In the data rows, 128 means zero.
Here are some points, each followed by its number:
[ 91 150 186 178 132  64 191  92 129 125 219  80] 0
[ 75 127 131 133 137 134 120 186 126 125  60 226] 1
[108 115 100 132 179 100  58 176 129 136  65 211] 2
[132 135 116 130 122 118 140  93 128 127 194  76] 3
[185  65  88  67  71  54  63 101 130 124 148  78] 4
[172 142 126 125 131 134 128 100 131 127 155  79] 5
[133 117  85 143 119 174 173 105 129 121 139  78] 6
[ 86 126 130 129 135 121 121 179 125 129  56 203] 7
[ 89 203  53 124  94 185 156 175 129 130  60 170] 8
[164 168 125 193 109 206 112 102 129 128 136  81] 9
[103 165 186  39 120 197  68 181 130 136  65 191] 10
[147  94 121 165 115 158 129 183 123 127  58 228] 11
[139  72 157  96 199 183 115 178 123 136  63 206] 12
[187  65 177 136 124  67 154  90 134 129 216  76] 13
[135 125 110 132 147 179 117 189 127 121  54 255] 14
New points follow, each followed by the numbers of its three nearest points above, looking only along the 2 directions in which the numbered points spread most, smallest number first.
[122 205  68 134  69 170 135 185 125 127  62 242] 1 8 14
[117  79 165 166  74  98 126 101 125 128 131  77] 0 3 5
[110  93 102 119 131  66 100 100 127 130 202  74] 3 4 13
[ 81  70 143 184  94  68 151 108 128 128  64  76] 3 5 6
[137 142 132 110 125 124 137 105 123 129 117  76] 3 5 6
[ 82 102  79 123  98 168  90  98 129 128 166  76] 3 5 6
[ 67  80  76 143 187 111 194 101 130 135 152  81] 3 5 6
[255 121 127 119 137 124 118  89 138 127 244  84] 0 3 13
[116 145  65  50 180 133 157  99 128 125 182  74] 3 5 6
[145 140  65  60 110 145 207 103 130 127 133  80] 5 6 9
[ 75  61 159 142  60  70 161 105 125 127 103  79] 3 4 5
[112  83 154 174 125 131  56 101 131 130 116  73] 3 5 6
[ 87 130 129 125 126 125 145 104 131 123 137  79] 3 5 6
[104 210 119 182  58 136 191 101 124 127 133  83] 5 6 9
[ 96 149 193 151 199 190 140 103 127 126 121  77] 5 6 9
[ 96  80 111 100 100  70  72  93 131 127 228  76] 3 4 13
[ 92  60 115 178 125  85  83 101 129 128 132  79] 3 4 5
[111 112 154  67 117 115 132  99 130 130 140  74] 3 5 6
[155 114  85 122 121 184  56 117 125 125 140  85] 3 5 6
[124 191  97 180 140 142  65  95 126 128 182  79] 5 6 9
[175 176  54  45 203 168  94  95 124 128 208  83] 3 5 6
[114 163 200  78 157  98 127 101 129 128 143  81] 3 5 6
[ 66 137 129 123 136 120 133  98 126 129 184  79] 3 5 6
[148 125 179 120  72 108 163 112 123 129  59  72] 3 5 6
[108 169  57 188 123 119  57 103 127 129 151  82] 5 6 9
